In the data rows, the value 500 means zero.
Some points:
580,639,367,384,511,480,419,447,239,459,465,592,582,407,339,479,426,574,559,549,639,761,475,339,457,199,595,526,365,565,515,503,665,543,534,599,368,532,583,588,546,544,497,716,524,592,740,725
548,600,589,474,544,511,510,488,640,454,549,513,704,419,466,472,377,607,253,801,528,399,422,255,510,394,476,491,633,455,306,511,516,436,405,387,572,511,537,419,432,482,460,517,410,744,460,409
774,634,589,420,476,284,543,498,743,693,603,594,803,496,328,466,415,553,399,483,586,377,475,486,464,392,575,488,622,429,349,344,511,472,369,351,369,655,454,483,464,510,541,373,512,431,396,309
426,427,503,443,506,649,421,407,400,570,556,741,536,411,232,496,421,477,475,355,614,723,569,314,434,147,536,557,278,502,505,507,607,658,530,639,530,544,526,562,655,536,580,652,330,513,678,454
681,348,455,603,621,551,793,495,420,313,534,236,585,539,366,379,550,519,379,420,421,541,433,646,288,451,288,526,409,561,452,515,489,451,548,379,654,379,386,279,468,447,515,489,508,281,349,619
342,470,558,435,476,473,453,599,415,466,666,565,497,684,729,601,482,274,729,486,620,448,389,705,748,675,483,551,402,557,526,697,600,666,512,822,378,513,520,581,550,508,510,483,554,660,576,583
346,344,503,540,568,425,476,525,422,567,581,595,277,618,875,506,686,650,612,695,592,418,458,713,571,579,477,554,429,717,595,446,430,716,547,646,550,482,503,758,678,502,603,529,582,349,452,595
531,710,509,357,556,408,666,439,883,746,607,531,757,493,427,551,499,480,336,453,527,560,600,384,436,481,506,461,547,569,367,473,498,378,536,445,567,596,565,465,408,513,505,433,611,469,382,328
498,546,466,715,485,467,668,460,115,244,497,355,394,485,581,772,585,459,479,406,305,414,935,670,548,831,462,427,397,359,638,498,378,444,215,409,531,404,236,555,777,331,487,543,662,351,238,354
461,329,460,519,484,637,471,592,287,637,588,444,296,700,605,550,659,506,656,683,672,434,422,596,542,706,555,564,572,683,530,370,374,713,695,682,527,497,498,754,733,548,578,508,559,521,381,453
253,657,676,473,408,426,521,414,439,561,459,538,571,592,488,617,504,508,456,526,503,249,241,558,546,878,497,479,658,601,451,543,592,420,512,516,464,632,653,312,490,539,264,374,279,440,396,572
530,631,559,440,653,620,362,580,605,465,312,384,479,398,430,524,534,479,275,442,612,402,359,496,370,356,507,464,657,544,544,698,554,392,561,276,427,357,539,458,406,500,438,570,373,330,678,541
476,570,521,364,482,473,478,588,575,599,501,618,484,395,187,599,442,246,601,577,374,609,188,324,649,457,487,453,203,216,468,652,547,395,350,607,491,542,461,399,488,454,406,353,587,525,527,578
133,482,481,681,253,400,551,931,793,999,508,681,449,706,765,467,299,621,847,410,480,288,677,687,613,374,531,536,838,455,437,511,365,642,471,444,333,603,587,450,338,604,408,481,532,955,425,452
573,488,566,320,493,404,424,402,675,588,614,479,794,539,522,595,453,639,279,315,513,568,448,450,505,378,460,474,558,350,344,587,432,425,492,336,345,627,561,436,398,532,555,485,484,626,377,340
293,496,315,801,310,588,415,777,428,497,609,462,239,817,704,443,578,698,996,206,366,287,567,705,512,560,450,585,695,554,504,404,396,666,423,440,969,347,359,282,312,476,496,439,675,708,370,655
391,670,516,514,409,494,502,331,518,756,458,529,439,589,742,368,491,368,303,357,519,251,194,503,492,747,377,512,695,569,546,641,590,447,418,610,343,471,501,385,499,413,340,439,356,480,365,462
633,457,498,415,631,586,431,562,507,451,392,523,438,363,546,414,552,336,362,570,575,584,224,533,577,514,529,474,218,390,628,385,519,365,586,428,576,536,562,528,497,459,462,416,486,673,632,639
275,580,684,545,315,508,594,373,502,667,556,563,542,498,603,544,470,437,516,434,582,196,204,493,640,715,692,398,471,415,280,801,665,382,471,589,319,565,512,372,229,517,275,381,379,372,349,521
690,173,450,487,654,526,587,557,554,124,384,479,379,569,691,368,675,638,352,567,484,642,450,413,297,406,559,441,564,630,607,300,438,440,696,377,557,460,409,740,814,556,621,365,517,526,530,503
190,280,549,718,377,560,344,872,402,668,410,592,367,677,767,403,517,456,876,337,393,196,555,637,619,426,484,640,800,678,662,345,381,563,522,405,613,307,705,345,199,463,391,477,693,625,478,565
476,336,588,570,508,438,603,345,330,626,383,277,213,657,595,483,483,630,742,555,414,476,950,404,721,626,524,401,571,368,481,243,564,551,540,699,474,362,435,344,443,479,510,484,516,532,688,543
576,596,487,275,449,401,623,392,420,372,554,681,531,258,222,564,470,533,553,418,579,669,588,552,400,189,446,461,373,502,483,454,624,707,570,740,478,559,617,615,408,559,673,615,510,671,544,484
397,450,403,525,619,335,382,365,675,585,486,389,696,347,381,487,522,411,308,515,530,429,472,414,505,327,479,491,565,556,438,643,497,343,566,361,536,562,516,544,404,539,443,469,460,577,458,404
440,445,476,524,504,513,395,494,408,815,302,500,292,477,603,520,292,644,525,478,365,500,826,720,832,593,636,429,762,351,520,344,516,354,646,767,411,417,530,469,452,637,581,484,422,450,808,513
580,331,321,547,459,583,469,352,551,253,570,212,575,580,355,524,643,498,409,700,457,560,577,588,224,496,447,516,437,548,530,558,529,465,396,322,653,363,466,276,485,375,558,394,531,430,302,574
706,407,220,529,573,572,618,440,567,281,514,298,584,523,434,435,677,593,498,478,410,655,574,359,315,688,496,503,466,573,488,644,492,667,475,253,600,367,322,308,407,404,570,437,485,259,296,627
457,380,477,473,567,544,517,449,673,253,463,425,552,440,243,314,508,528,333,414,569,497,371,524,484,514,510,560,679,491,616,509,508,409,528,349,546,503,563,441,419,462,388,575,482,256,571,499
573,534,412,521,507,560,551,429,269,515,573,432,493,364,301,457,496,340,504,583,458,829,447,486,315,320,611,564,306,614,610,329,580,772,406,600,596,398,536,533,527,552,642,720,458,397,693,525
505,475,532,540,507,529,485,443,337,434,375,655,315,485,517,644,375,337,393,521,390,186,820,559,645,853,479,477,501,445,467,480,407,200,507,324,293,590,384,781,590,486,371,755,529,516,579,409
658,292,573,471,563,648,517,489,689,312,399,375,431,455,529,445,662,586,491,566,395,610,427,439,366,489,389,530,457,589,603,432,367,446,442,430,441,538,436,722,701,560,682,412,544,506,563,647
716,491,626,513,563,460,195,486,391,529,549,659,554,301,318,542,419,505,527,490,548,842,528,341,372,389,501,554,410,547,572,494,614,652,485,721,585,495,559,624,465,528,569,702,434,491,598,571
550,747,585,477,404,333,531,607,816,466,629,513,579,387,386,549,354,523,535,415,544,581,488,227,620,498,499,421,284,438,429,468,401,518,523,560,323,546,725,567,709,565,589,297,600,489,398,396
496,679,414,575,450,540,654,453,320,310,412,497,412,534,856,689,408,308,445,538,462,321,819,510,631,737,396,473,515,257,585,352,414,260,439,418,582,549,317,720,598,459,445,661,457,284,475,458
717,485,412,474,529,617,317,371,423,297,543,546,471,316,565,513,519,463,631,583,485,858,500,578,364,172,517,555,308,556,396,438,599,687,469,694,460,536,510,434,518,462,496,665,439,406,645,467
642,679,676,366,445,420,560,460,659,695,474,555,732,493,393,418,405,677,362,558,564,489,487,536,475,404,552,458,552,413,427,858,435,392,549,346,618,658,539,509,468,539,452,419,478,562,571,235
389,642,480,467,641,537,453,587,412,218,424,473,458,491,409,304,653,396,504,615,426,647,343,357,413,538,490,507,303,453,602,526,404,462,565,530,421,494,385,462,527,459,602,388,541,502,535,491
Along one direction, these points spread out more than along any other. Take the direction at right angles to it along which they spread out most. Then take the direction at right angles to both along which they spread out most. Go by this last direction. Where along it does each point below lie, from 0 to 99? The average is 50, and the first point in the table lies past the average. One standard deviation of the points above along it is 16.
706,407,220,529,573,572,618,440,567,281,514,298,584,523,434,435,677,593,498,478,410,655,574,359,315,688,496,503,466,573,488,644,492,667,475,253,600,367,322,308,407,404,570,437,485,259,296,627 24
716,491,626,513,563,460,195,486,391,529,549,659,554,301,318,542,419,505,527,490,548,842,528,341,372,389,501,554,410,547,572,494,614,652,485,721,585,495,559,624,465,528,569,702,434,491,598,571 75
580,331,321,547,459,583,469,352,551,253,570,212,575,580,355,524,643,498,409,700,457,560,577,588,224,496,447,516,437,548,530,558,529,465,396,322,653,363,466,276,485,375,558,394,531,430,302,574 26
550,747,585,477,404,333,531,607,816,466,629,513,579,387,386,549,354,523,535,415,544,581,488,227,620,498,499,421,284,438,429,468,401,518,523,560,323,546,725,567,709,565,589,297,600,489,398,396 55
498,546,466,715,485,467,668,460,115,244,497,355,394,485,581,772,585,459,479,406,305,414,935,670,548,831,462,427,397,359,638,498,378,444,215,409,531,404,236,555,777,331,487,543,662,351,238,354 20
690,173,450,487,654,526,587,557,554,124,384,479,379,569,691,368,675,638,352,567,484,642,450,413,297,406,559,441,564,630,607,300,438,440,696,377,557,460,409,740,814,556,621,365,517,526,530,503 40
658,292,573,471,563,648,517,489,689,312,399,375,431,455,529,445,662,586,491,566,395,610,427,439,366,489,389,530,457,589,603,432,367,446,442,430,441,538,436,722,701,560,682,412,544,506,563,647 43
496,679,414,575,450,540,654,453,320,310,412,497,412,534,856,689,408,308,445,538,462,321,819,510,631,737,396,473,515,257,585,352,414,260,439,418,582,549,317,720,598,459,445,661,457,284,475,458 28
576,596,487,275,449,401,623,392,420,372,554,681,531,258,222,564,470,533,553,418,579,669,588,552,400,189,446,461,373,502,483,454,624,707,570,740,478,559,617,615,408,559,673,615,510,671,544,484 75
